0: [109 176 102 166 154 124 101 144 154 146 143 113  90 139 156 164]
1: [ 98 158 132 135 158 161 118  82 140 133 121  72 128 111 116 158]
2: [118 141 106 128 125 123 131 182 115 111 115 123 122 160 119  81]
3: [108 136 133 138  93 124 134 179  86 143 132 115 115 111 139 138]
4: [159 115 124 103 115  91 124 162 108 104 107 144  94 138 160 108]
5: [113 144 123 128 157 135 130 120 133 111 127 118 136 119 126 114]
6: [109 149 116 142 141 151 131 134 106 104 125  78 123 127 114 131]
7: [ 84 155 121 109 157 129 108 146 132 109 100 118 127 123 150  87]
8: [142 149 150 135 113 114 122 153 100 134 143 158 107 128 172 137]
9: [184  67 129 105 107  99 131  99 139 137 133 170 142 140 131 143]
10: [ 94 162 124 154 173 160 119  90 136 123 178 146 119  76 133 127]
11: [101 152 158 128 135 168 136 134  88 110 126  87 138  99 102 107]
12: [170 141  93 151 115  84 118  96 183  94 114 143  69 166 151 149]
13: [136 168 115 127 165 169 150 123 156 126 132 120 139 140 124 138]
14: [142 129 172 182  94  83 107 127  85  81 157 120 105 107 141 137]
15: [115 150 124 132 160 117 116 113 148 122 126 140 133 134 137 129]
16: [139 131  96 115 100 110 132 102 146 121 119 156 104 171 116 132]
17: [141 158 118 134 138 144 144 112 135 113  97  79 114 149 118 151]
18: [147 130 127 146 109 135 145 144 105  94 128 104 131 156 100 124]
19: [122 120 111 122 164 124 118 129 122 117 136 131 128  83 130 109]
20: [127 130 157 121 156 153 134 140  94 128 132 109 161 112 129 130]
21: [117 147 137 138 123 125 122 151 103 128 113  97 115 126 143 147]
22: [166 114 161 140  25 119 159 150 148 173  97 138 102 189 133 171]
23: [146 112 113 106 121 134 136 118 100 105 137 130 112 134 110 124]
24: [118 113 134 120 128 170 154 137 126 181 157 153 170 132 110 134]
25: [121 118 129 159 114 140 119  63 136 176 149  93 108  92 100 214]
26: [145 107 134 104 129 165 148 136  88 135 143 112 128 133  98 131]
27: [ 74 187 102 115 196 127 100  94 193 126  88 117 140 168 146 131]
28: [121 119 155 123 118 142 146 139 106 147 116 116 159 124 112 129]
29: [136 127 119 115 151 105 123 102 147 125 119 132 141 141 135 149]
30: [140  88 160 121 114 129 147 127 118 181 139 142 175 101 116 154]
31: [ 98 106 152 136 116 126 105 129 113 150 156 156 140  93 121  95]
32: [103 158 114  82 184 157 134  93 128  99 137 161 172 164 111  95]
33: [124 147 140 184  87 134 127 164 102 120 135  96 109 137 141 152]
34: [141 137 107 144 136  98 119 138 110  90 136 130  91 107 159 129]
35: [100 126 104 126 170 136 116 132  98 117 146 108 133  89 106 119]
36: [118 112 139 138  85 161 156 194 113 189 162 170 152 145 120 117]
37: [ 79 130 141 179 122 115  83 117 101 107 180 137 116  94 128 118]
38: [136 155 131 148  97 129 141 138 140 136 103  97 100 153 154 177]
39: [164  71 135 117  79  98 132 125 105 149 141 165 122 151 134 154]
40: [111 133 130 126 111 138 138 162 127 161 116 112 144 140 107 124]
41: [128 137 116 158 124 121 109 149 123 115 151 138 103 129 134 115]
42: [158 131 144  79 135 142 168 150 120 177 104 134 135 140 124 151]
43: [107  98 132 105 136 132 103 124 110 166 126 131 147 108 118 123]
44: [147 125 141 127  90 131 155 137 146 143 102 138 131 166 115 121]
45: [134 106 131  97 117 117 120 112 115 126 121 155 144 149 122 113]
46: [122 133 131 126 150 104 109 123 120  46  88  76 123 105 126  84]
47: [119 142 120 127 141 125 119 108 144 115 132 136 120 121 137 126]
48: [ 99 101  99 138 136 162 113 102 133 178 178 146 135 112 105 136]
49: [113  98 115  55 140 134 108 138 124 154 111 167 159 140 112  61]
50: [ 83 166 125 122 153 172 111  94 127 122 128 107 123 127 110 113]
51: [124 113 120 123 154 143 129  97 117 137 157 135 150 102 127 160]
52: [140 131 121  64 135 136 150 139 149 140 100 183 159 193 139  93]
53: [124 116 102  99 191 111  92  75 135  99 119 114 122  98 139 130]
54: [114 172 128 157 122 135 150 159 150 145 110  99 119 127 123 136]
55: [183 111 101 104 131 109 137 110 144 134 120 155  89 129 152 155]
56: [117 121 104 109 170 149 120 101 146 157 146 148 134  97 144 135]
57: [165  89 128 112 124 129 136 135 130 138 140 142 123 112 115 109]
58: [ 80 141  98  83 187 143 122 124 141 135  97 119 175 119 130 101]
59: [130 124 104 105 139 123 114  78 154 123 120 142 117 136 129 135]
60: [139 133 137 122 168 143 134  97 144 113 129 148 153 119 136 123]
61: [190 126 116 126 118 113 150 129 159 123 130 164  89 116 154 141]
62: [123  79 128 123 116 113  96 109  84 135 175 133 109  93 111 132]
63: [ 92 120 139 113 149 153 125 148  95 148 148 133 161  76 107  94]
64: [131 131 145 154 107  97 124 158 142 124 107 104 113 115 140 136]
65: [146 102 140 129  98 102 146 148 132 144 137 179 155 130 143 124]
66: [119 156 128 119 133 151 145 146 123 117 108  98 132 147 118 125]
67: [110 137 140 124 146 115 113 126 128  60  93  83 129 105 120  67]
68: [112 135 125 129  98 143 148 164 136 175 121 121 147 147 109 126]
69: [124 125 129 129 133 123 120 117 131 134 122 115 131 124 121 129]
70: [105 149 140 147 126 126 124 133 145 160 109 107 121 119 147 156]
71: [162 109 145 126  95 115 131 147 121 128 119 134 104 146 121 122]
72: [ 92 180 147 183 118 176 143 181 122 143 159  93 121 127 116 127]
73: [130 124 143 107 133 111 119  96 102 102 104  94 114 103 111 140]
74: [110 150 123 151 125 114 111 139 152 132 143 156 121 131 155 121]
75: [ 83 151 151 157 156 184 133 164  69 108 140  56 154  85 102 111]
76: [ 86 143  96  92 185 153 118 132 138 138 107 117 161 117 119 106]
77: [131 155 106 162 143 137 119  69 163 120 143 107  90 116 132 192]
78: [120 125 135 120 125 142 131 161 105 133 111  92 136 138 100 105]
79: [ 82 123 122 129 127 117  91 116 124 154 124 104 114  80 132 139]
80: [161 111 122 158 111  94 129 111 135  81 128 127 128 154 134 132]
81: [153  96 104 103 122 119 135 112 117  98 127 126 121 122 123 124]
82: [169 118 110 121 133 131 145 132 150 141 117 125 109 130 149 161]
83: [162 142 118  99 140  74 134 112 165  89  81 146 112 161 165 124]
84: [105 167 136 150 139 120 132 159 174 164 126 157 134 143 168 133]
85: [131 105 128  99 128 148 140 119 113 163 148 160 150 129 114 136]
86: [122 117 142 100 137 114 117 101  95 101 101  87 113 115 106 132]
87: [138 119 125 125 137 126 132 113 137 111 119 115 133 111 126 123]
88: [ 93 156 119 104 172 165 143 147 157 144  95 108 168 122 128 101]
89: [133 108 110 140 117 131 123 106 146 111 136 129 128 136 100 116]
90: [ 91 142 113  99 141 167 130 141 143 167  97  94 138 130 120 129]
91: [125 128 143 138 139 138 147 136 127 153 127 122 157 102 140 155]
92: [114 134 158 113 144  87 110 118 124  95 128 163 142 104 149  86]
93: [125 135  95  58 139 155 136  97 155 122  71 124 132 181 107 105]
94: [129 112 135 128 127 151 144 172  95 154 135 124 154 135 116 126]
95: [143 157  83 125 188 145 136 148 140 107 141 132 119 124 148 125]
96: [ 90 148 136 148 133 148 142 141 125 127 126  97 150 106 101 102]
97: [143 128 162 181  92 100 113 143  89  98 154 112 102 112 138 140]
98: [115 145 150 177 114 123 112 127 139 125 141 116 112 124 129 140]
99: [112 111 133 110  99 118 127 129 137 151 115 145 138 121 134 118]
100: [ 92 141 130 107 161 159 123 124 128 134 145 147 171 131 124 102]
101: [119 131 123 143 142 182 143 117  73  83 186 148 143 114  84  85]
102: [130 136 151 135 114 138 133 126 106 164 159 152 130 115 130 157]
103: [140 117 135 112 109 103 120 103 167 116 111 155 129 159 144 119]
104: [126  73  93  84 119 134 138 145 101 142 148 175 159 152 100  84]
105: [101 132 135 151 147 135  98  98 118 100 133  74 122  86 111 128]
106: [153 120 128 133 123 128 144 135 137 162 133 139 130 135 134 159]
107: [128 138 126 128 161 172 161 122 126 141 160 141 151  92 110 122]
108: [145 131 107 103 131 162 154 157 125 137 121 138 123 134 113 104]
109: [115 117 165 109 143 116 129 114 107 116 123 152 180 115 144 114]

[143 117 146 137  70 122 140 153 100 122 103  96  93 121 108 124] >> 71 64 3 18 21
[111 138 166 148 137 139 118 116 135 153 136 114 154 101 122 143] >> 91 69 70 28 20
[162 126 114 129 135 130 146 132 151 137 122 126 112 129 154 159] >> 82 106 55 61 29
[154 109 130 104 118 110 130 128 126 120 121 174 144 177 122  95] >> 45 103 52 65 44
[125 156 133 171 160 114 108  78 167 106 124  89 113 132 144 180] >> 77 1 98 15 17
[136 124 105 152 110 133 132 143 124 126 146 128 107 140 129 140] >> 41 106 69 89 71
[115 114 152  98 152 156 142 118 122 143 127 143 181 127 110 108] >> 100 85 109 28 20
[186  68 134 115 112  97 132  99 131 135 132 163 124 135 140 153] >> 9 39 55 57 81
[132 117 128 120 111 113 125 115 148 170 118 123 114 155 128 170] >> 106 82 69 29 70
[127 138 130 146 120 127 127 119 160 149 122 102  96  98 133 173] >> 70 98 38 69 64
[124 120 120 123 162 148 129  99 116 136 161 133 150 105 118 152] >> 51 56 107 60 85
[120 138 108 131 123 126 134 191 114 113 122 133 127 159 113  77] >> 2 78 108 41 40
[101 120 145 133 113 125 120 170  89 149 141 112 117  98 141 148] >> 3 21 102 94 91
[133 120 112 105 160 142 114  95 141 147 143 148 131 104 137 133] >> 56 51 60 59 47
[115 157 120 152 136 152 122  81 112 127 156 116  93 131 111 175] >> 77 1 98 47 51
[127 100 129 119  74 111 113 109 120 157 153 160  93 130 122 142] >> 39 99 71 102 62
[121 133 137 112 126 153 124 120 117 132 135 131 113 126 116 113] >> 69 23 47 5 87
[ 84 145 124 124 163 159 106  90 122 142 171 154 129  83 135 114] >> 10 56 100 51 19
[121 106 131 131 121 120 109 125  70  92 155 137 139 122 108  96] >> 23 62 45 31 81
[148 162 100 126 167 120 129 114 165  97 100  95  97 130 152 145] >> 17 47 95 15 29
[143  97 134  94 120 133 141 136  99 152 140 158 158 130 100 109] >> 85 45 57 104 94
[105 116 136  84 126 171 163 128 140 214 121 142 174 143 101 141] >> 24 85 68 42 30
[117 137 157 117 166 159 133 134  96 125 140 109 169 109 120 125] >> 20 11 28 63 100
[163  86 130 115  57  95 137 167  90 128 101 121 116 165 116 118] >> 71 39 4 44 18
[113 155 116 159 154 144 123 124 132 109 146 115 121 115 117 120] >> 5 47 6 15 41
[116 146  99 103 138 193 151 125 133 184 162 143 140 165 114 152] >> 24 85 13 48 68
[153  70 146 116  89  84 112 132 108 131 142 159 128 134 146 139] >> 39 9 65 71 45
[114 130 140 167 139 117 103 136 109 124 194 150 122  82 134 123] >> 37 31 41 19 10
[119 122 146 122 141 127 116 116 131 172 139 129 154 103 141 154] >> 91 43 51 102 69
[104 111 128 136 123 129 112 117 115 140 134 109 128  84 135 135] >> 79 69 43 87 19
[ 99 179  99 149 136 157 135 128 162 141 157 161 111 136 147 133] >> 74 84 47 0 15
[179 102 136 129  80 133 157 137 101 140 142 142  98 133 121 145] >> 71 39 57 106 23
[176 129 112 120 107 134 153 109 161 130  97 128 114 167 136 163] >> 82 16 44 55 106
[159 139 100 139 126 104 123 117 144  81 112 117  99 171 127 130] >> 80 16 12 83 17
[ 95 154 100 141 161 130  76  65 166 138 137 132  66  94 171 168] >> 77 0 47 59 10
[139 137 127 128 155 162 152 131 115 138 164 151 143  85 114 118] >> 107 51 19 63 20
[ 98 142 138 141 129 150 138 149 138 145 124 106 145 112 105 114] >> 96 40 28 78 54
[126 127 146 139 111 143 130 117 104 159 163 148 124 125 124 156] >> 102 106 85 51 91
[109 135 137 153 129 136 118 155  84 140 133  82 119 127 128 159] >> 21 3 6 33 70
[ 94 162 101  89 184 138 125 101 164 103 116 156 161 144 124  85] >> 32 58 76 100 15
[ 97 155 121 150 124 125 117 128 141 137 143 151 120 130 151 133] >> 74 47 15 41 98
[146 144 130 130 111 162 154 182 121 156 151 167 131 190 128 118] >> 36 108 68 94 44
[123 112 159 122 117 149 144 141 105 151 120 105 158 117 104 136] >> 28 94 20 40 78
[ 74 176 105 106 189 111  97  98 184 123  84 125 156 155 149 116] >> 27 58 15 76 7
[122 166 120 130 131 163 159 119 168 154 114 127 122 159 122 153] >> 13 54 17 66 106
[170 110  83 102 138 102 146 161 131 104 132 172 118 160 136  99] >> 4 81 108 57 23
[119 101 130  87 117 130 119 118 110 141 132 161 144 121 126 104] >> 45 99 85 43 57
[166 122 148  84 111 141 176 150 125 185 109 136 123 148 122 162] >> 42 106 44 82 85
[174 116 101  87 140  84 117 101 127  61  87 141 115 180 147 117] >> 83 103 81 80 4
[158 128 143  80 124 145 176 151 122 177 105 138 134 147 122 148] >> 42 106 108 44 85
[169  76 126 103 108 106 121 108  84 137 145 164 116 121 134 148] >> 39 9 57 62 81
[128 121 155 150  57 123 135 152  95 137 113  91  92  91 108 127] >> 3 64 33 97 21
[ 76 137 114 139 131 111  89 110 138 149 128 111 116  79 148 136] >> 79 70 47 69 105
[147 159  84 115 130 154 152 149 150 151 119 127  81 150 133 151] >> 82 108 13 106 38
[122 110 140 116 125 156 145 183  83 139 155 138 148 116  99  91] >> 94 63 26 78 28
[157  93 130 120 132 119 136 120 123 122 127 108 145 107 110 139] >> 87 81 69 57 23
[ 99 124 140 155 129 139 107 103  97  99 140  79 120  83 103 120] >> 105 11 6 35 73
[128 142 149 153 110  82 117 145 136 111 105 101 110 109 150 129] >> 64 21 98 34 70
[161 133 144 136 152  94 129 129 130  67 101  94 139 152 142 137] >> 80 87 29 17 18
[ 97 149 117 154 158 114  88 117 115  86 145 102 109  95 136 118] >> 105 35 5 19 37
[146  96 136 127 130 117 136 109 134 111 104  99 154 126 115 137] >> 87 69 81 29 89
[121  98 140 134 125 121 104 118  96 127 132 101 133 105 127 146] >> 69 73 43 87 86
[161 134 135 142 115 119 144 100 145  99 111 135 131 153 119 140] >> 80 89 87 103 29
[110 164 100 137 137 119 117 116 140 102 131 124 100 137 136 123] >> 47 15 5 41 74
[140 125 109 101 142 165 153 155 118 135 126 146 134 129 113 102] >> 108 94 26 57 85
[102 143 135 121 149 114 105  57 157 110  90  85 123 114 135 167] >> 1 73 29 59 53
[102 115 136 134 120 178 150 140 114 189 164 139 178 118  97 136] >> 24 85 94 30 28
[163 109 128 113 103 100 132 166 102 117 121 143  98 126 161 114] >> 4 71 8 34 57
[160 122 113 102 134  81 129 138 150 106  85 120 113 157 140 144] >> 83 29 4 103 82
[152 122 121 145 124 129 150 144 113 135 153 130 120 118 120 143] >> 106 102 57 41 69
[135 139 132 146 111 130 144 151 106 100 128  98 135 154 103 123] >> 18 66 78 6 21
[161 149 132 102 125  75 134 117 171  94  67 131 113 161 159 131] >> 83 103 29 12 4
[148  98 112 138 105 128 141 111 142 109 129 136 126 158  91 120] >> 89 16 23 81 80
[136 120 111 153 113 126 127 145 129 115 146 124 111 141 133 138] >> 41 89 69 98 18
[ 89 136 121 150 143 115 102 124 107 103 133  99 119  99 136 128] >> 105 35 79 5 6
[137 137 131 140 118 136 152 166 142 149 141 177 158 178 147 122] >> 65 44 84 106 68
[ 89 150 143 156 158 171 125 151  72 105 145  56 148  80 103 116] >> 75 11 6 96 35
[156 154 121 147 140 137 155 128 152 108 122 112 108 147 125 153] >> 17 13 82 66 38
[120 163  96 131 166 158 143 130 161 150 148 146 130 136 129 133] >> 13 95 15 56 47
[134  90 137 131  60 137 135 142  92 175 146 133 114 147 118 167] >> 39 102 106 71 3
[118 123 125 160  71 166 135 102 138 192 154 114 110 139  93 176] >> 25 102 106 48 68
[108 161 126 159 120 133  98  78 146 117 129  97  85 124 125 159] >> 77 98 1 47 105
[141 125 140  94  90  89 132 104 171 155  74 146 103 167 161 165] >> 103 16 83 55 44
[106 165 117 144 139 132 133 156 154 137 106  96 116 122 127 126] >> 54 70 66 21 5
[ 85 155 123 140 149 136 114 125 148 114 118 111 145 103 124 102] >> 5 96 7 47 15
[151 133 130  88 148 116 155 127 143 115  94 158 161 164 141 122] >> 52 29 45 103 60
[132 136 125 130 159 158 154 126 135 137 163 150 139  98 115 120] >> 107 60 51 5 56
[136 112 113 155  97 127 123 133 119 131 156 140 112 125 119 131] >> 41 89 71 69 23
[115 116 146 120 113 129 133 143  82 116 116  91 140 118 104 113] >> 78 28 11 86 20
[143 124 128 136 140 113 116 103 143 102 139 149 117 125 133 112] >> 47 87 15 89 69
[ 86 131 139 181 122 110  80 115  91  97 174 140 113  92 129 109] >> 37 41 14 31 98
[ 98 143 128 178 127 170 128 138 123 162 167 114 136 114 113 146] >> 72 98 102 96 91
[ 98 174 148 179 117 167 137 178 113 138 155  99 126 125 115 127] >> 72 54 33 96 98
[159 121 136 163  85  97 130 116 145 104 116 131  95 144 147 136] >> 80 71 64 103 12
[151 126 130 149  79 106 126 136 133 143 115 116  89 152 147 164] >> 38 71 64 106 82
[164 143 140 147 134 138 143 152 110  84 128 118 113 123 130 111] >> 18 41 87 34 23
[136 121 120  90 152 173 168 155 119 137 127 144 173 169  89 101] >> 108 94 24 26 100
[124 148 133 177  96 133 127 171 105 115 141 103 118 136 138 135] >> 33 21 3 98 41
[132 123 114 151 112 106 106 145 115 119 143 137 107 118 137 110] >> 41 34 74 69 47
[162 106 122 153 112  89 122 101 138  67 124 130 122 152 130 125] >> 80 89 81 103 87
[112 153 156 140 152 120 121 131 125 108 135 124 153 118 133 107] >> 5 15 47 69 20
[140 121 128 124 136 128 133 111 142 121 120 119 126 112 125 133] >> 87 69 47 5 29
[ 85 162 101  85 187 141 125  96 167 104 115 151 158 144 117  81] >> 32 58 76 100 88
[142 143 125 161 152  82  98 112 124  76 118  95  89  79 164 159] >> 34 105 73 64 14
[127  95 127  50 163 123 137 120 133 153 106 169 189 131 124  96] >> 49 52 45 109 85
[142 128 112 146 136  91 104 131 116  81 149 129  90 107 161 127] >> 34 41 47 80 19
[140 106 119 152 102 139 129 115 126 111 173 171 129 144  94 102] >> 89 23 41 57 45
[136 138 132 127 135 150 137 121 122 133 101  84 123 151 108 161] >> 17 66 6 69 21
[126 127 118  87 182 111 121  93 140 111  99 116 152 101 141 133] >> 53 29 60 87 5
[ 96 146 123  81 184 150 120  96 115  96 139 148 178 155 106  90] >> 32 100 58 76 60
[110 109 135 115 134 104 111 131 107  96 141 159 147 107 140  72] >> 92 109 31 19 45
[149 133 135 134  92 152 149 102 152 146 128 148 107 160 108 143] >> 44 16 106 89 71
[ 93 151 103 101 146 162 141 144 149 166  90  92 137 141 118 135] >> 90 88 66 40 76
[131 161 110 176 138 137 124  69 158 112 144 100  92 111 132 191] >> 77 1 25 98 0
[141 120 123 122 115 131 143 114 150 138 136 151 137 133 104 119] >> 89 57 69 99 45
[135 145 105 116 171 152 137 145 136 124 141 149 135 149 139 113] >> 95 13 5 108 15
[118 162 122 135 178 111 122 103 198 112 104 132 145 135 158 127] >> 15 27 29 47 60
[122 153 122 157 128 139 123  87 117 125 157 121  90 120 119 175] >> 77 98 47 51 69
[128 102 130  48 172 120 141 125 129 148 108 175 197 127 126  89] >> 49 52 109 45 58
[ 93 145 124  95 159 113 102 140 135 108  99 130 139 114 149  81] >> 7 5 92 58 76
[117  90 126 135 115 104  94 104  89 126 174 137 104  94 119 124] >> 62 37 31 41 23
[123  96 121  98 126 140 128 123 142 192 117 117 135 104 131 155] >> 43 106 99 91 85
[ 95 160 123  93 185 143 120  96 118  87 136 152 169 145 113  87] >> 32 100 5 60 58
[130 114 145 141  74 135 134 162  93 135 114  92  97 109 109 120] >> 3 78 71 21 33
[122 142 137 136 125 141 128 124 131 131 132 127 128 140 122 132] >> 69 47 5 15 87
[160  81 154 132  62 125 132 140  79 136 126 114 107 149  96 124] >> 71 39 18 26 23
[145  97 137 152  98  98 131 137 142 131 149 159 148 127 123 106] >> 65 57 99 71 89
[ 66 124 105 108 168 202 134 175 109 178 148 107 169  96  88  82] >> 63 76 100 88 96
[150 121 134 149  94 139 156 155 114 135 135 123 109 129 115 139] >> 71 18 106 3 44
[139 127 116 112 164 104 128  98 147 131 120 142 147 142 138 156] >> 29 15 59 60 47
[128 113 132 126 125 151 138 162 103 143 139 116 151 140 117 122] >> 94 28 78 40 26
[156 104 155 128  98 102 140 155 105 110 105 100 133 126 125 127] >> 71 64 18 28 78
[166 107 100 121  85 120 125 116 144 144 131 160  97 192 121 139] >> 16 71 44 39 103
[122 119 116 149 118 121 106 150 113 124 149 136 108 124 131 110] >> 41 74 69 34 47
[117 135 109 120 133 130 135 123 138 125 118 114 130 133 117 130] >> 69 5 87 47 66
[ 83 132 151 128 136 128  92 124 117 158 126 101 130 106 128 121] >> 79 43 69 70 21
[159 114 138 118 121 139 153 116 121 113 116 100 127 113 116 140] >> 87 81 23 69 73
[153 116 151 121  83 142 165 166 136 141 102 131 150 164 124 124] >> 44 68 71 40 28
[117 105 127 117  75 106 111 107 121 155 147 166 102 119 123 129] >> 99 39 62 45 31
[143 148 128 162 160  91 107 115 135  88 128 108  92  78 166 162] >> 34 47 64 98 77
[ 67 176 127 160 175 177 115 134 145 156 166 123 148  98 126 114] >> 10 50 100 96 107
[105 145 158 186 100 114 113 127 126 121 146 115 116 122 127 132] >> 98 97 33 41 64
[141 132 117 123 124 123 134 125 148 132 124 124 108 132 139 154] >> 82 106 69 47 29
[137 138  98  63 162 130 128 125 147 141 133 198 117 154 161 112] >> 52 59 56 45 55
[150 104 130 115 126 128 142 147 125 138 138 140 139 110 123 115] >> 57 87 99 85 69
[122 155 137 133 145 128 138 135 154 155 113 118 136 152 141 155] >> 70 106 15 54 69
[154  69 124 105  57 110 144 164 117 205 134 163 126 170 117 154] >> 39 22 65 36 106
[ 98 153  97  65 173 185 129 107 131 127 117 138 151 168  98  89] >> 32 76 93 100 58
[160  84 118 100  87 127 143 151 111 129 117 151 122 158 125 104] >> 71 45 57 44 23
[110 108 104 123 154 154 119 119  95 123 159 118 144  98 111 116] >> 35 19 51 63 5
[102 133 106 120 149 131 106 102 138 128 143 137 100  99 132 115] >> 47 19 56 5 15
[144 101 147 147 131  72  98  97 102  91 125  89 116  86 145 165] >> 73 14 86 97 34
[177 109 108 107 131 108 130 115 151 132 117 151  94 126 154 149] >> 55 61 82 59 29
[126 112 128 146 110 139 122  66 131 170 147  96 103 100 105 210] >> 25 77 51 1 102
[ 89 139 131 103 174 131 103  84 167 169 132 163 168 112 156 130] >> 56 15 100 60 29
[114 136 130 133  98 133 143 179  93 145 131 120 113 123 137 137] >> 3 21 94 40 33
[127 159 104 165 127  95 110  93 162 108 142 127  90 126 153 174] >> 77 0 12 47 98
[ 81 117 115  94 144 165 120 122 108 138 135 143 151 127  86  81] >> 100 63 43 49 76
[110 141 177 128  99 118 124 164 140 192 110 134 134 104 163 140] >> 70 99 91 84 64
[127 125 132 137  92 118 127 130 146 146 112 126 125 159 125 133] >> 44 99 69 71 40
[113 112 109  58 148 130 115 126 145 149 103 179 157 143 132  70] >> 49 52 45 104 100
[ 94 156 152 102 140 146 129 125 175 183  99 154 145 116 162 126] >> 84 70 99 90 88
[104 171  88 150 140 191 156 146 166 168 159 138 120 163 114 148] >> 13 54 68 24 0
[ 99 147 143 151 119 146 142 147 130 136 123  97 145 111 106 114] >> 96 40 54 28 78
[162 105 138 180  66 107 123 127  81 129 159 124  81 138 129 181] >> 97 33 14 39 71
[ 86 165 134 128 140 159 110  97 122 121 125 100 119 121 112 124] >> 50 1 5 6 105
[123 114 123 125 142 119 120 135 115 110 155 154 136  92 130  96] >> 19 31 92 5 47
[128 115  75 101 138 136 124  98 149 111 111 123 111 144 114 106] >> 59 89 81 87 16
[131 114 126 130 146 116 118 134 121 108 155 148 134  84 131  97] >> 19 87 31 92 5
[114 144 131 137 155 110 118 116 153 127 128 142 140 139 137 126] >> 15 47 29 5 74
[ 98 148 130  76 188 141 113 102 124 108 139 163 170 143 115  86] >> 32 100 58 76 60
[102 157 121 106 175 161 141 144 165 144  97 116 162 137 130 100] >> 88 76 58 90 13
[134 110 153 114 110 107 123 129 153 166 110 153 116 116 162 138] >> 99 106 65 103 70
[140 127 126 161 114 144 153 167 144 153 141 153 137 150 139 130] >> 106 68 44 65 94
[135 137  95  78 190 109 107  73 149  89 116 159 127  97 162 124] >> 53 59 60 47 29
[160 116 126 117 129 145 153 118 131 110 110 109 115 118 123 137] >> 87 81 23 82 69
[ 98 145 102 101 136 160 139 139 143 162 100 100 140 134 118 134] >> 90 40 66 88 68
[111 157 126 129 131 155 143 150 113 118 122 113 133 146 118 122] >> 66 6 78 5 40
[162 111 116 105 140 116 130  85 164 107 117 145 112 131 134 139] >> 59 29 55 103 81
[126 140 124 107 126 148 139 159 114 104 114 133 140 169 106  86] >> 2 108 66 78 18
[138 132 108 139 124 125 110 136 110 125 155 141  81 116 141 133] >> 41 34 8 47 23
[138  91 141 147  97  98 132 138 146 122 140 150 146 140 121  97] >> 65 71 99 89 57
[ 93 156 146 174 139 158 123 110 113 112 160 110 148 110 112 122] >> 96 11 105 5 98
[117 124 139 106 150  99 102 112 124  88 132 164 132 102 138  75] >> 92 19 109 47 5
[120 130 128 130  94 114 126 155 123 121 122 143 132 159 133  95] >> 2 71 99 44 45
[129 110 119 118 116 141 138 142  83 133 141 107 122 119 105 126] >> 26 23 78 94 28
[152 149 129 163 109 140 146 144 146 138 122  99 116 152 143 176] >> 38 54 106 82 33
[ 93  95  98 128 140 161 110 106 129 184 176 141 136 109 105 128] >> 48 56 43 85 51
[143 164 120 137 165 131 136 123 161 119 107  92 101 117 156 160] >> 17 82 70 13 47
[123 123 130 149 125 150 142 128 123 134 158 137 132  88 116 117] >> 107 31 19 69 102
[170 147  91 149 118  77 119  86 174  89 115 157  72 161 156 148] >> 12 83 16 55 80
[158 130 130 120 130 102 118 126 134 133 113 111  97 104 161 153] >> 82 64 87 34 55
[ 70 150 135 113 149 127 118 161 151 152 127 171 169 141 149  80] >> 100 84 7 74 88
[110 152 159 186  98 115 115 132 127 124 148 105 112 118 124 136] >> 98 33 97 64 41
[140 158 150 168 104 109 138 156 136  84 113 104  92 124 131 112] >> 64 98 33 41 97
[115 177  95 131 173 156 142 120 168 145 144 148 131 130 134 132] >> 13 15 95 56 47
[ 80 174 104 102 191 121 104 101 187 123  84 120 154 166 138 114] >> 27 58 76 15 88
[161  73 135 121  90 102 124 130 104 145 150 164 125 137 139 158] >> 39 9 65 71 106
[108 113 135 108 127 134 129 142  84 115 112  91 140 127 104 114] >> 78 28 86 11 6
[127 177 112 124 138 167 160 115 176 156 113 133 109 160 128 158] >> 13 17 54 82 66
[116 156 156 170 119 135 115 101 135 129 132  98 104 102 144 171] >> 98 70 77 21 1
[115 141 125 142 104 145 129 134 144 162 122 109 113 141 138 160] >> 70 38 106 54 21
[133  95 134  57 158 117 140 116 138 149 104 170 190 126 125  96] >> 49 45 109 52 85
[106 111 127 128 127 124 102 125  78 135 163 138 125  97 135 133] >> 62 31 43 102 51
[126 147 150 133 130 137 118 151 108 136 146 142 105 120 157 137] >> 8 41 102 21 74
[108 126 149 126 121 128 103  89 140 134 126 125 133 140 123 126] >> 69 47 15 59 89
[107 177  89 153 150 187 155 143 172 165 158 149 121 155 125 149] >> 13 84 0 54 95
[130 128 138 190  79 131 120 103 135 148 173 130  87 122 139 184] >> 98 102 33 25 77
[115 108 122 109 125 140 118 138 132 135  85  87 147 150 100 107] >> 78 40 66 69 90
[125 165 122 138 111 125 127 121 163 129 103 112  97 166 153 166] >> 38 70 17 54 0
[112 108 107  63 141 134 115 135 138 152 107 176 155 145 129  69] >> 49 52 104 45 99
[160 113 159 139  26 108 156 150 141 155 100 131 106 186 129 160] >> 22 44 71 38 39
[128 171 136 183 159 114 108  86 173 117 131  93 115 120 142 184] >> 77 0 98 1 70
[145  85 141 112  93 121 133 105 109 156 136 141 127 138 123 157] >> 39 85 106 9 45
[121 103 132  82 112 133 130 108 112 136 121 146 142 134 113 111] >> 45 99 85 43 23
[163 117 127 146 117  82 121 101 138  69 122 130 128 132 138 133] >> 80 87 81 103 34
[184 133 103 123 138 112 149 118 165 111 125 164  86 121 159 136] >> 61 55 82 12 83
[108  98 131 128 119 143 120 109  48 122 172 127 128  94  78 111] >> 62 101 35 26 63
[116 159 129 129 173 122 127 100 167 113 119 141 151 140 140 125] >> 15 60 47 29 5
[ 99 177 139 154 141 121 129 150 191 173 133 162 141 143 171 145] >> 84 74 70 15 0
[115 143 142 149 105 135 132 132 157 169 118 114 121 133 141 165] >> 70 38 106 54 98
[ 80 138 148 123 138 139 101 118 125 168 120  99 133 106 126 128] >> 79 43 70 69 90
[154 110 141 118  97 112 129 139 119 130 120 132 108 151 122 122] >> 71 44 45 23 57
[166  87 131 115  57  96 139 164  97 136 102 123 107 172 117 130] >> 71 39 44 4 22
[183 106 112  98 116  92 137  92 160 112  97 157 104 158 151 154] >> 55 83 103 16 61
[127 178 109 150 147 167 138 118 190 121 119 141 120 168 139 120] >> 13 15 47 84 74
[139 132 109  98 103 132 145 108 145 132 108 154 118 184 122 128] >> 16 44 103 45 59
[111 105 111  61 146 129 112 144 141 158 104 168 160 150 122  73] >> 49 52 104 45 99
[ 93 115 140 118 155 149 125 148  92 146 144 125 157  82 109  94] >> 63 35 20 43 31
[134 149 130 154 131 106 124 110 156 104 131 132 104 112 153 145] >> 47 98 15 74 34
[154 114 137  97 118 124 132 126 130 124 125 172 125 179 124  97] >> 45 103 52 44 71
